Here are some points:
[  28   27   -1   10  -22  -83 -127 -103  -81  -36   13   23   -5   -5   13   31   65   89]
[ -7  -8  19 -15 -51 -44  26  49  51   1 -24 -10  -7   8  81 120  53  10]
[  4   2  -5  -3 -22 -52 -74 -45   6  35  11 -15 -11   3   3  18  68 102]
[-14 -12   7   8  18  55  82  39  -7 -10  11   4  11   7 -37 -71 -80 -80]
[-19   2 -21  17  75  75  13  11  10  -4   2  26  -1 -42 -55 -63 -45 -39]
[   3    4  -15   25   30  -40 -107  -44   14   30    9   -5  -20  -22  -21    4   75   95]
[  0  -8  16 -11 -41 -17  40   8 -10   5   9   0  13  27  14 -15 -27 -17]
[-11 -12   9  -9 -12   9  63  41  17  -8   1   7  12  11  29  10 -51 -55]
[ -8 -14  16 -15 -58 -46  53  61  45  -4 -14 -10  -1   6  91 110  29  -6]
[ 20  18 -10   4  14 -37 -91 -34  27  22 -13  -8  -6 -11   2  40  46  24]
[  21   16   -1   13  -34 -113 -127  -35   59   35   -8  -24  -18   -4   34  102  127   86]
[-10  -2 -28  59  98  46 -19  28  11  -3  15  -2 -57 -57 -70 -83 -53 -52]
[-16  -9  12 -23 -22  28  79  37   8   0  -5  -7  15  36  42  30 -27 -42]
[ 16   3   1   0 -33 -71 -81 -35  10  31  15 -16 -13   7  10  30  69  89]
[  41   44   -4   11   -7  -74 -127 -127  -81    4   36    2  -32   -6   -3   20  109  127]
[  43   39   -6   10  -13  -70 -127 -127  -96   -9   37   16  -30  -11   -2   12   97  127]
[ -12   -7    2   -3  -48 -101  -82    2   58   37  -15  -28  -26  -11   29  107  127  127]
[  36   22    4   16  -23  -97 -127  -69  -11   -3  -13   -9  -13   -4   14   69  114   99]
[-31  -7 -17  -8  59 115  73  19 -14 -13  10  31   2 -36 -67 -98 -79 -58]
[ 11 -20  32 -16 -58 -73  40  57  48  -5  -9  -5   2  31  89  68 -23 -43]
[  26   36  -10   13  -12  -70 -127 -127 -127  -58   23   40   -4  -12  -16    3   82  127]
[ 13   8  -1  -4 -17 -55 -81 -51  -4  32  13 -15 -14  11  15  30  78  91]
[  32   17    4    3  -32 -110 -127  -36   50   38  -14  -26  -16   -5   43  104  108   63]
[ 14 -10  22  -8 -65 -89   0  49  61   1 -16 -12  -8  17  93 109  30 -12]
[-15 -19  21 -33 -39  41 125  49  -3 -11  -6  -3  26  53  49  -7 -68 -69]
[-15 -15   4 -27  -8  79 124  28 -26  -7   3  13  43  31 -33 -74 -88 -86]
[ -25   -6  -16  -22   41  122  100   17  -24  -14    4   25   39   -6  -70 -100  -91  -76]
[-19  -8   8 -18  -7  49  86  28  -2  -4  -3   1  25  27  13  -6 -42 -50]
[  10   -6   10   -1  -48 -105  -46   39   70   11  -27  -17   -7   -2   82  126   61    7]
[  62   67    9   40   -2  -60 -127 -113 -127 -127 -123  -45    3   55   16  -13   63   97]
[-12 -13   8 -20 -17  47  89  36  -3  -4  -8   6  33  29   3 -28 -65 -72]
[ -6  -9   6 -17 -20  24  48  13  -4   9   1   0  24  23  -8 -24 -27 -18]
[-13   7 -24   3  54  73 -16 -22 -12   6  13  27 -19 -55 -85 -89 -26   1]
[-30 -11 -13 -15  45 127 101  10 -22  -6  -1  28  42   0 -64 -93 -87 -78]
[  7   6  -4  -3 -14 -50 -78 -54  -7  31  10 -13 -12   9  14  30  73  98]
[  21    3   -2    0  -35 -116 -111  -13   60   36  -20  -27  -17   -4   46  115  117   66]
[-16  -9   6 -30  -9  75 127  38 -15 -13   8   8  46  40  -2 -44 -76 -84]
[  28   14   -3    6  -30 -112 -127  -33   53   37  -17  -25  -19   -2   45  109  114   62]
[-12  -4  17 -35 -38  36 120  51   5 -11   4  -7  17  41  54  25 -53 -61]
[  1   4  -1  -1 -27 -57 -64 -29  23  31   0 -20  -7  11  10  39  80  82]
[  37   39   -6   10  -10  -72 -127 -127 -119  -37   37   30  -21  -16   -7    4   87  127]
[-18 -10  21 -19 -54 -19  61  59  43  -7 -25  -8  -4  13  86 117  44   3]
[-11 -19  16 -27 -28  54 125  39 -24  -3   3   5  42  43 -15 -57 -89 -88]
Then 10 other points, each followed by its number:
[-29  -4 -22  -9  69 127  85   4 -20  -8   6  26  32  -3 -65 -97 -81 -70] 0
[  36   40   -8   45   41   -9 -106  -84 -127 -124  -62   -6   -5   10  -34  -55   26   55] 1
[  34   13   -4   12  -29 -113 -127  -40   54   37  -14  -33  -22   -4   29   96  127   88] 2
[ -31   -4  -46   90  127   94  -16   33   -6    5   15  -40 -106 -102 -127 -127  -78   -7] 3
[  31    5   23   -6  -63 -103  -16   43   60    1  -23  -13  -14   18   92   95    0  -30] 4
[-12   9 -29  10  72  83 -10 -36 -28  -2  17  27  -3 -35 -75 -87 -30  -1] 5
[ 12 -15  23 -15 -58 -75  22  57  49   1 -15 -16  -2  21  92 102  10 -26] 6
[  0 -13  19 -13 -29   0  76  48  17 -13  -3   3  20  25  24  -9 -74 -69] 7
[ -35   -6   11  127  127   57  -12   44    7    0  -38  -77 -118 -106 -127 -127  -28   99] 8
[-23 -12  16 -26 -24  63 127  40  -9  -7   4  -5  38  46  16 -35 -72 -86] 9
Which two of these numbered points are nearest to each point below, looking only along the 3 directions in which the first points spread most? Their numbers follow each, nearest first.
[ -7  -7   7 -25  -9  27  46   2 -13   5   5  -5  13  34  30   4  -8  -5] > 7 9
[  -8    1    6    0  -40 -112 -109  -19   51   48   -3  -29  -23  -10   19   73  127  127] > 2 4
[  28   29   -4    6  -20  -98 -127  -81   18   45   10  -26  -24   -3   13   61  127  127] > 2 4
[ -8 -11  25 -31 -41  36 118  46  -7 -10   4   2  43  44  -1 -40 -85 -91] > 9 7
[-13   8 -29  18  81  78 -21 -38 -33  -8  23  35 -16 -57 -82 -97 -33   4] > 5 8
[  3 -12  16 -13 -42 -18  52  29   6   2  -2  -7  21  25  20   7 -20 -18] > 7 6
[  89   78   19   40   -5  -65 -127 -118 -127 -127  -68   15   24   27  -14  -21   75  107] > 1 2
[ -24  -15  -15  -18   23  118   92   18  -24   -9    5   35   35  -28  -99 -122  -97  -74] > 0 5
[-28  -5 -13 -18  60 127  95   8 -23  -7   0  31  44   6 -72 -93 -87 -73] > 0 9
[  1 -12  22 -18 -58 -33  66  62  32  -7 -11 -12   6  28  94  89 -11 -29] > 6 4
[-16 -13  15 -29 -20  65 127  40 -18 -11   2   7  41  50   5 -40 -81 -84] > 9 7
[ -27  -10  -14  127  127   57  -11   42    9    0  -48  -88 -127 -108 -127 -127    7  127] > 8 3
[ -27   -2  -26   -8   66  127   86    9  -23  -13   -2   31   41   -7  -78 -101  -90  -75] > 0 5
[ -17   -8   -9   -9   29   98   87   24  -26  -13    8   27   20  -18  -77 -104  -92  -85] > 0 9
[  11    1    0    3  -37 -107 -105  -25   48   35  -10  -26  -21  -12   33   95  127  109] > 2 4
[  12   -9   15   -3  -48 -103  -41   31   66   15  -18  -18   -9    0   72  119   68   21] > 4 6
[-10 -14  19 -21 -41   4  80  46  16  -7  -8  -5  19  25  43  43 -28 -46] > 7 9
[ -28   -9  -22   -7   62  127   87    6  -25   -5    7   31   37  -12  -86 -111  -89  -75] > 0 5
[  8 -14  26 -15 -56 -42  74  63  22  -8  -2  -3  16  43  63  30 -60 -74] > 7 6
[ -10    0  -13  110  104   16  -55   -5   -7    8  -25  -65 -104  -80  -91 -109   39  127] > 8 5
[-13 -15  29 -29 -46  -8  97  58  12 -14   0  -7  18  41  77  45 -43 -58] > 7 9
[-20  -9 -24  88 100  27 -31  29  14   5   1 -39 -75 -71 -83 -67 -22   0] > 8 5
[ -8  -9  16 -28 -25  16  77  45  13  -5 -10  -3  11  42  64  37 -25 -42] > 7 9
[  12    7   -7   12  -30 -104 -127  -63   33   47    8  -28  -28  -10   16   62  127  127] > 2 4
[ -28  -11  -35  111  127   87  -16   34  -11    2   21  -22  -91  -94 -127 -127  -67  -46] > 3 8
[ -8   8 -12 -10  39  75  19 -27 -28   4   8  18  21   3 -51 -59 -27  -9] > 5 0
[ -16    0  -36   71  113   46  -58  -23  -41   -8   29   -4  -69  -74  -99 -103  -26    6] > 8 5
[ -32   -6  -27  -10   63  127   87    4  -28  -11    1   33   47   -8  -76 -105  -92  -77] > 0 5
[  29    2   19   -2  -55 -109  -46   32   66    4  -15  -12   -1    9   91  105   21  -17] > 4 6
[  63   58    8   35   -6  -60 -127 -125 -127 -127  -99  -16   19   48    4  -17   63  100] > 1 2
[  27   22   -7    8  -21 -106 -127  -72   29   48   -3  -24  -28   -7   20   74  127  115] > 2 4
[-14  -2 -28  55 101  48 -35  17   9   0  15   2 -56 -63 -73 -76 -30 -33] > 8 5
[  -2    0   -1    0  -38  -99 -105  -24   41   40   -7  -27  -27   -9   23   90  127  127] > 2 4
[ -27   -6  -20  -12   57  127   88    9  -24   -6    2   33   32  -11  -83 -107  -92  -73] > 0 5
[ 12  -1  20  -7 -44 -22  35  -2 -41 -29   9   9  20  27  27  -6 -29 -22] > 7 9
[  7  -9  19  -6 -54 -96  -9  48  62   2 -22  -7  -5   0  88 120  43   9] > 4 6
[ 10  -5   8  -7 -52 -97 -48  32  64  19 -21 -20 -13  -6  68 127  82  35] > 4 6
[ -30   -5  -48   83  127  111  -11   23  -11   -5   26    1  -78  -90 -127 -127  -68  -57] > 3 8
[ -31   -5  -28   -2   72  127   80    3  -26   -9   -1   36   37  -17  -87 -107  -93  -74] > 0 5
[  24   12   -6    5  -22 -113 -127  -55   36   45   -5  -26  -21   -5   19   82  127  122] > 2 4
[   1    1   -6    7  -30 -107 -127  -50   41   44    7  -28  -28   -9   15   71  127  127] > 2 4
[  67   59   11   37   -8  -63 -127 -127 -127 -127  -90   -9   28   40   -1  -21   67  102] > 1 2
[ -26    0  -20   -8   66  127   82    6  -27  -13    4   36   37  -19  -92 -113  -90  -75] > 0 5
[ -5 -11  22  -8 -58 -73  10  53  54  -3 -16 -13 -11   5  81 126  55   5] > 4 6
[ 15   0  16  -4 -51 -95 -35  33  63   5 -21 -11  -9  13  90 108  29  -9] > 4 6
[  30   39   -5   13  -13  -73 -127 -127 -127  -98   -6   42   16    6  -15   -5   77  113] > 1 2
[  30   17   -4    7  -26 -108 -127  -48   41   40  -12  -25  -22   -2   36   96  121   80] > 2 4
[ 10 -11  25 -11 -54 -87  -4  45  58   1 -13  -9  -6   9  85 110  32   2] > 4 6
[ -29   -8  -42   82  127  114   -6   24   -9   -6   29   14  -67  -87 -126 -127  -72  -53] > 3 8
[ -30   -9  -45   82  127  101  -15   26  -12   -3   27  -12  -88  -91 -127 -127  -74  -52] > 3 8
[ -34   -2  -46   35  127  127    7   10  -11  -10   31   24  -60  -90 -127 -127  -72  -59] > 3 8
[-31 -10 -15 -11  51 127  99   9 -20  -5   1  29  39  -4 -65 -93 -86 -77] > 0 9
[  31   22   -9    3  -21  -99 -127  -77   12   44    9  -27  -26   -5    7   64  127  127] > 2 4
[-16 -19  23 -25 -44  11 109  55  14 -17  -3  -2  16  38  67  49 -41 -51] > 7 9
[ -31   -3  -49   60  127  127    2   14  -11  -10   31   22  -58  -85 -126 -127  -71  -56] > 3 8
[-26  -6 -24  17  77  83  22  17   7 -10   6  27 -13 -50 -63 -63 -40 -36] > 5 0
[  13   22  -16    6    8  -18  -98 -103  -80  -13   29   34  -13  -31  -33  -29   34   75] > 1 5
[ -31   -5  -43   74  127  114   -7   23  -15   -9   29   13  -71  -87 -127 -127  -74  -59] > 3 8
[   9   10   -6   10  -31 -108 -127  -57   40   47    0  -31  -27   -5   14   71  127  127] > 2 4
[ 13 -17  30  -7 -59 -83  18  65  50  -6 -15 -14  -5  23  94  90 -16 -34] > 6 4
[  19   -2   12   -1  -42 -106  -62   22   69   15  -27  -19  -16   -2   69  127   77   25] > 4 2
[  7  -5  15  -8 -43 -79 -32  26  49  18 -15 -19  -1   5  58  97  56  24] > 4 6
[ -3  -9  18 -20 -45   3  91  44   6  -6  -3  -2  29  32  20 -10 -67 -74] > 7 9
[ -8  -1  -1 -17   4  44  45  -7 -15   6  10   0  27  18 -16 -33 -18 -20] > 7 9
[  4 -12  22 -14 -54 -46  35  49  42  -1 -12  -9   1  25  80  80   5 -25] > 6 4
[ 11 -11  28 -15 -59 -66  26  54  49  -7  -6 -19   3  22 101  88  -9 -33] > 6 4
[  23   -7   14   -4  -48 -108  -57   29   68    9  -24  -21   -7    1   85  120   55    9] > 4 6
[ -27   -2  -20   -4   65  123   75   11  -19  -10    5   33   12  -28  -75 -101  -86  -63] > 0 5
[  3   7  -2 -12  -6  45  37 -25 -60 -20  14  23  28  10 -42 -59 -48 -25] > 5 0
[-11  -3   2 -16   0  42  55   3  -3   4  -2  -1  24  25   0 -14 -24 -32] > 7 9
[ 13 -15  35 -11 -61 -54  73  64  31 -14  -3 -10  14  43  70  31 -67 -67] > 7 6
[ -31   -7  -46   70  127  112   -8   24  -14   -8   26    6  -75  -90 -127 -127  -68  -56] > 3 8
[  4  -1   5 -19  -9  38  46 -10 -25   2   5   0  17  26   3 -21 -18 -19] > 7 9
[ -1 -20  30 -19 -54  -4 114  61   4  -8   0   1  28  50  43  -2 -66 -80] > 7 9
